In the data rows, zero lies at 4.5, halfway between 4 and 5.
Here are some points:
[3 4 5 7 4 3 4 5 5 5 3 3 4 6 4 6]
[4 7 4 2 4 3 5 4 4 6 5 7 4 6 7 4]
[2 6 3 6 2 4 5 5 5 6 1 3 3 7 5 6]
[4 5 5 2 4 5 5 4 4 7 5 7 5 4 3 4]
[5 5 6 2 4 8 6 4 2 6 5 5 6 5 4 2]
[3 4 4 3 4 4 4 4 5 7 3 6 7 0 4 5]
[2 3 2 3 5 4 3 4 9 6 7 9 4 0 6 7]
[2 6 6 7 2 2 4 5 4 6 1 3 3 9 4 5]
[4 5 5 3 5 5 4 4 4 5 5 6 5 4 3 5]
[4 5 6 2 4 6 4 4 3 6 5 7 6 5 2 4]
[5 0 7 4 6 9 3 4 6 3 9 7 6 0 3 3]
[5 1 6 4 5 8 4 4 6 3 7 6 6 1 4 3]
[5 1 6 4 5 6 4 4 6 4 7 6 6 0 5 3]
[8 6 3 6 6 3 6 5 3 2 3 0 4 8 6 4]
[3 7 2 7 4 2 5 6 5 5 2 3 2 7 5 8]
[4 5 5 2 3 6 5 4 3 7 4 6 6 5 5 3]
[6 0 7 5 5 6 4 4 5 3 6 5 7 0 4 2]
[6 5 4 5 6 6 5 5 4 3 5 3 4 7 4 5]
[5 6 5 6 4 5 6 5 3 4 3 1 4 9 5 4]
[4 1 4 5 5 3 3 5 7 5 4 5 7 0 4 5]
[5 1 6 3 5 6 4 4 4 4 6 6 8 0 4 2]
[8 6 4 5 4 7 8 5 1 2 3 0 6 9 7 2]
[7 5 3 6 5 4 6 5 4 2 4 0 5 6 6 4]
[7 6 3 5 6 5 6 5 4 2 5 2 3 7 6 5]
Then 22 other points, each followed by its number:
[6 0 7 6 5 6 4 4 5 3 6 4 6 1 4 2] 0
[4 5 3 5 5 5 5 6 3 5 2 2 6 4 3 5] 1
[5 2 6 3 7 7 3 4 5 4 6 7 7 0 1 4] 2
[3 3 4 3 5 5 3 4 9 5 8 9 3 0 6 6] 3
[4 4 2 4 6 7 4 5 7 4 7 6 4 0 5 7] 4
[5 2 7 3 6 6 3 3 4 4 7 7 7 1 2 3] 5
[2 2 4 4 5 8 3 4 9 4 8 8 4 0 4 7] 6
[5 0 9 4 4 5 3 2 6 5 9 9 7 0 4 0] 7
[2 3 3 4 4 5 3 4 8 6 7 8 4 0 5 6] 8
[6 6 4 5 5 5 6 5 4 3 5 2 3 9 6 4] 9
[4 6 5 7 3 0 3 5 4 6 1 4 3 8 3 6] 10
[5 5 4 6 6 4 4 5 5 3 6 4 2 7 3 6] 11
[6 7 4 5 5 1 5 5 3 4 3 4 3 8 5 5] 12
[2 6 3 6 3 1 4 5 6 6 1 3 3 6 5 7] 13
[6 5 6 6 5 5 5 5 4 3 5 3 2 9 5 4] 14
[3 1 5 4 5 6 3 4 8 4 7 7 5 0 5 5] 15
[5 7 3 6 5 4 6 5 4 3 4 2 1 9 6 6] 16
[7 6 2 6 6 3 6 6 4 2 3 0 4 7 6 5] 17
[3 6 3 7 2 1 4 5 7 6 2 4 2 6 7 7] 18
[5 1 6 4 5 6 4 4 4 4 6 5 8 0 3 2] 19
[2 7 5 6 2 2 4 5 4 7 2 4 3 9 4 5] 20
[7 5 5 5 5 5 6 5 2 3 4 1 5 8 6 3] 21
Which two of these numbered points are nearest to each point below, looking only along the 7 directions in which the first points spread most? Their numbers follow each, nearest first.
[2 3 4 3 5 6 3 3 8 5 9 9 3 1 4 7] > 3 6
[2 3 3 3 6 4 3 5 7 6 4 7 7 0 2 8] > 8 4
[5 0 9 4 4 5 3 2 6 5 8 9 7 0 4 1] > 7 5
[5 5 3 4 5 6 6 5 3 4 3 3 6 4 4 5] > 1 21
[2 7 3 5 3 2 4 5 5 6 2 4 3 6 5 7] > 13 18
[5 4 4 4 5 6 5 5 3 5 3 3 6 4 4 4] > 1 21
[3 6 4 7 2 1 4 5 5 6 2 4 2 7 6 6] > 18 13
[5 5 4 5 5 5 5 5 3 4 3 3 6 5 4 5] > 1 21
[3 0 5 5 4 6 3 4 8 4 7 7 5 0 5 5] > 15 6
[5 1 6 4 5 7 4 4 5 3 7 6 6 0 4 3] > 19 0
[7 4 5 5 5 7 6 5 2 3 4 1 6 7 4 2] > 21 9
